In the rows, 128 means zero.
The rows of R fall into a few groups, and each row is roughly a mix of its group's hidden directions; one row fits no group.
R (145 x 10):
[[158 162 104 107 140 119 124 118  99 182]
 [ 96 182 117 123  90 117 125 138 105 156]
 [139 118 130  88 140 140 107 184 116 164]
 [132 118 133 116 146 177 156 123  70 126]
 [172 105 139 121 126 152  85 168 119 146]
 [109 149 134 141 155 175 131  77 120 107]
 [178 151 134 151 156 137  83 133 110 146]
 [132 126 144 179 110 146 109  98 168 155]
 [150 144 143 186 116 145 128  83 122 145]
 [137 130 112 163 137 125 160 142  63 130]
 [114 144 102  97 164  78 117 156 138 114]
 [ 89 139 101 135 137 141 184 131  93 123]
 [111 172  98 187 113 116 132 129 129 134]
 [130  96 102 117 135 173 106  81 149 123]
 [133 126 153 121 143  75 131 185 129 119]
 [101 118 124  72 141 148 142 110 119  84]
 [141  94 160 156 142  91 119 110 162  98]
 [136 110 137 108 163 145 135 102  77  91]
 [157 114 134 161  67 122 136 131 147 155]
 [145 124 140  99 155 179  94 110  96 126]
 [116 100 125  79 160 111  94 122 139  94]
 [149 161 136 180 124 151 130 100 101 155]
 [139 174 104 116 132 186 103 118 130 123]
 [111 129 153 185 100 140 126  91 149 142]
 [102 158 128 185 121  88 134 147 140 126]
 [111 157 104 139 137 138 155 104  87  82]
 [106  90 114 121 123 178  87 113 148 136]
 [112 168  97 141 101 153 167 127 104 153]
 [139  91 167 143 154 100 114 129 160  94]
 [129 146 139 187 101 114 125 100 122 165]
 [117 159  93 173 122 113 165 106 133 104]
 [129 108 161 163 100  94  87 143 142 148]
 [140 126 127 144  89 102 147 173 127 174]
 [129 162 108 130 156 143 141  78 122  86]
 [124 167 104 142 135 167 147 112  80 111]
 [138 152 133 139 141 140 180 107  79 149]
 [155 194 100 116 131 104 120 110 141 124]
 [127 154 105 170 111 111 186 121 126 140]
 [ 80 137 112 112 170 102 160 137 137 104]
 [128 105 142 125 123  55 140 119 153 116]
 [139 106 138 111 137  69 133 154 143  88]
 [ 88 150 143 150 148 147 130 103  98  83]
 [ 75 141 127 115 120  81  98 151 141 132]
 [115  90 131  77 134 155  95 158 137 128]
 [126 129 126 136 176  89 160  87 141 144]
 [119  82 127 176 130 100 119  97 140 103]
 [148  88 147 126 154 109  77 110 154 135]
 [139 122 142 127 150 155  62 128 127  93]
 [134 139 105  93 154 139 179 130  90 111]
 [119 101 123  97 146 146  79 164 137 158]
 [ 96 119 120 100 171 129 121 113 100  82]
 [185 104 132 131 147 116  88 132 103 150]
 [178 136 142 101 171 128 112  90 121 131]
 [134 141  76  79 131 156 130 131 109 153]
 [103 116 109 113 152 151 182 140  91 113]
 [125 128 165 173 106 112  95  88 128 142]
 [132 133 135 193 120 117 158  91 143 136]
 [128 168 108 126 146 113 151 104  81  93]
 [132 104 137 134 122 163 101  83 165  96]
 [124 163 122 103 112 115 172 153 100  91]
 [106 128  93 104 164 107 141 135 101  81]
 [119 110 122 109 104 122 119 172 150 185]
 [137 102 130  78 150 156  95 129 116  92]
 [141  84 133  95 149 127  90 112 152  95]
 [150  91 122  70 142 145 101 138 135 107]
 [107 139 144 128  96  75 126  84 150 135]
 [122 138 142 189  98  94 114 107 135 147]
 [152  87 156 170 133 138 108 162 114 147]
 [150  79 121  83 122 129 152 149 134  96]
 [148 179 108 150 127 174 115 100 115 134]
 [123 181 138 164 109 161 143 105 124 154]
 [113 108 118  88 118 132 191 102 125 120]
 [126 122  91 159 123 131 189 114 151 111]
 [116 190 104 153 107 157 109 118 117 139]
 [145 150 122 190 119 113 109 160 100 126]
 [158 132 105  99 143 154 140  72 125 103]
 [143  93 155 111 135 107 120 165  84 100]
 [160 102 138 118 153 162  77 155 137 130]
 [149  91 182 126 113 129  88 125 105 134]
 [104 129 103  84 166  90 136 154 138 111]
 [133 148 133 196 100 126 136 114 125 160]
 [121 121 161 132 117 113  94  71 158 112]
 [182 133 134 139 145 124 148 154  78 117]
 [109 155 132 186 106 136 161 130 122 158]
 [163 127 127  87 158 151  86 113 104 115]
 [134 133 131 142 113 132 134 131 156 204]
 [ 97 162 125 119  89 147 113 148  88 156]
 [105 170 113 153  91 122 157 152 151 153]
 [108 147 172 150 100 172 137 107 127 155]
 [101 146 145  87 115 159 127 119 182 125]
 [ 96 159 131 178 113 161 146 104 145 141]
 [123 122 129 173  91 116 158 130 166 161]
 [138 155 116 150 120 162  92 103 175 147]
 [145 114 113  64 157 117 107 145 139 107]
 [128 160 132 177 102 123 119  85 136 158]
 [132 157 132 191 105 114 117 118  92 133]
 [111 158 137 183 104 104 160 141 109 140]
 [156 154 139  97 156 157 157 110 111  89]
 [109 128 144 192 109 153 128 104 146 152]
 [124 126 133  97 114  67 145 125 162 155]
 [139 137 129 171 121 111  94  89 168 106]
 [107 182 134 170 120 116 113  96 106 132]
 [106 136 125  96 113 184  91 128 104 141]
 [136 138  88  69 139 142 151 150 114 112]
 [157  87 137 131  97 143 178 153 120 137]
 [126 125 137 158 116 109 167 135 102 186]
 [ 99  98 142 104 122  80 145 102 160 114]
 [ 76 135 121 102 123  78 125 137 135  97]
 [159 138 114 175 155 137 119  81 106 119]
 [138 121 147 183  85 131 141 119 150 159]
 [154 189 117 115 123 132 145 145  92 150]
 [116 117 147 140 118 166  63 116 148 117]
 [140 164 108 169 119 155  88 154 143 146]
 [155 127 135 184 104 109 112  99 153 149]
 [114 173  97 170 146 151 127  99 150 129]
 [191 118 118 121 131  94 136 120  92 112]
 [162 142 112  91 159 146 150 105 107  91]
 [129 115 108  97 132 186  99  91 127 127]
 [129 121 109 164 132 173 157  81 148 127]
 [141 115 125  81 148 175 103 160 135 114]
 [116 117 142 142 103  87 130 170 131 177]
 [143 150 143 186 101 110 130  93 111 144]
 [122 119 113 167 136 156 154 140 151 182]
 [168 144 142 185 116 125  89 141 126 134]
 [121 110  82  76 130 168 126 129 131 110]
 [109 108 140 173 109  82 119 132 166 142]
 [116 111 152 152  88 147 141 113 184 138]
 [112 144  97 151 123 132 186 166 131 144]
 [127 164 160 156 100 104 157 110 106  97]
 [119 123 138 148 132 130 164  92  71 104]
 [128 178 135 181 122 114 138 110  98 142]
 [119 145 116 108 176 126  74 109 151 120]
 [137  91 144 125  79 164 128 141 136 166]
 [114 169 135 172  97 104 142 132  99 153]
 [ 85 154 140 161 149 130  78 147 132 126]
 [103 137 119 107 180 120 133 176 113 150]
 [141 148 115  87 131 175 109  92 100 132]
 [142  95 149  97 139 163  85 160 130 112]
 [125  94 123  97 132 150 123 111 147  66]
 [114 166 120 140 185 115 112 105 123  97]
 [134  98 160 173 143  90 126 129 164 119]
 [ 98 133 144 148 140  96  79 130  88 148]
 [ 97 159 121 147 111  94 127 155 131 178]
 [128 132 104 118 168  93 147 108 156  83]
 [115 139  98 165 117 110 179 156 136 153]]
Each list below has three rows that fit no group; the rest each fit one group, if only roughly. Name those rows in the order they come.
- z_90: [135 115 116 133  91 127 179 175 143 143]
- z_61: [147  95 166 114  81 143 151 132 158 136]
- z_420: [122 139 174 151 106  75 101 139 115 133]
- z_261: [ 78 124 111  86 142 105 139 167 129 142]
- z_505: [ 91 135 117 153 117 106 182 109 128 160]
- z_16: [132 135 152  85 162 116  81 115  97 121]
- z_813: [121 140 110 103 144 163 163 156  78 122]
- z_755: [124 149 123 137 121 104  87 179 123 169]
- z_763: [128 167 146 120 121  96 137 161 132 182]
- z_933: [139 110 137  87 138  85 167 156 137 105]
- z_793: [144 143 109 150 150 156  92  91 121  86]
 : z_763 z_933 z_793
- z_619: [149 144  88 108 129 154 169 149  97 152]
- z_136: [118 136 142 187  77 111 134 138 127 143]
- z_147: [130 152  99 119 147 175 111  83 102 120]
- z_538: [136 183 105 128 124 156 150 110  92 151]
- z_935: [111 122 146 160  96  93  99 169 143 148]
- z_533: [149 140 122 178  85 141 137 111 111 163]
- z_777: [122 116 113  77 129  79 108 153 146 110]
- z_703: [138 139 138 141 131 187 129  75 120 145]
- z_739: [154 136 138 145  87 131 127 146 114 189]
- z_189: [161 133 120 136 100 107 110  80 171 140]
- z_445: [123 124 127 149  94  96 191 116 136 114]
 : z_619 z_147 z_533
- z_458: [116 106 143 104 121 147  58 118 130 142]
- z_470: [138  96 128  98 153 126 152 149 104  74]
- z_665: [153 103 174 152 115 127  94 110 160 105]
- z_718: [143 112 146 133 125 129  73 125 183 114]
- z_171: [140  98 134  70 114 115 158 140 153 153]
- z_230: [119 138 113  89  91  88 133 163 106 107]
- z_454: [138 145 122 154 114 144 113 148 143 196]
- z_180: [135 117 173 182 105 110 140 123 131 158]
- z_435: [125 158  97 106 137 182 147 132 101 152]
- z_984: [126 162 113  97 131 142 154 177  97 151]
 : z_665 z_171 z_180
- z_380: [ 95 154 122 163 101 164 128 122 105 166]
- z_131: [150 170 138 162 140 142  88 109  92 133]
- z_761: [ 94 112 126 176  87 102 147 131 149 113]
- z_324: [119 149  93 112 117 135 165 136  75 154]
- z_787: [160 110 145 143  96 175  87 119 128 111]
- z_473: [137 151 147  94 159  98 105 158  92 107]
- z_77: [119 131 140 164  79 144 159  93 133 154]
- z_63: [150  89 143  76 148 102 139 159 134 127]
- z_677: [124 109 156 101 149 115  71 135 155 104]
- z_780: [159 118 123  85 173 131 147 129 137  87]
- z_448: [144 103 155  99 164 110  88 165 134 119]
- z_897: [143 146 117 135 105 153 131  59 105 125]
 : z_324 z_473 z_677
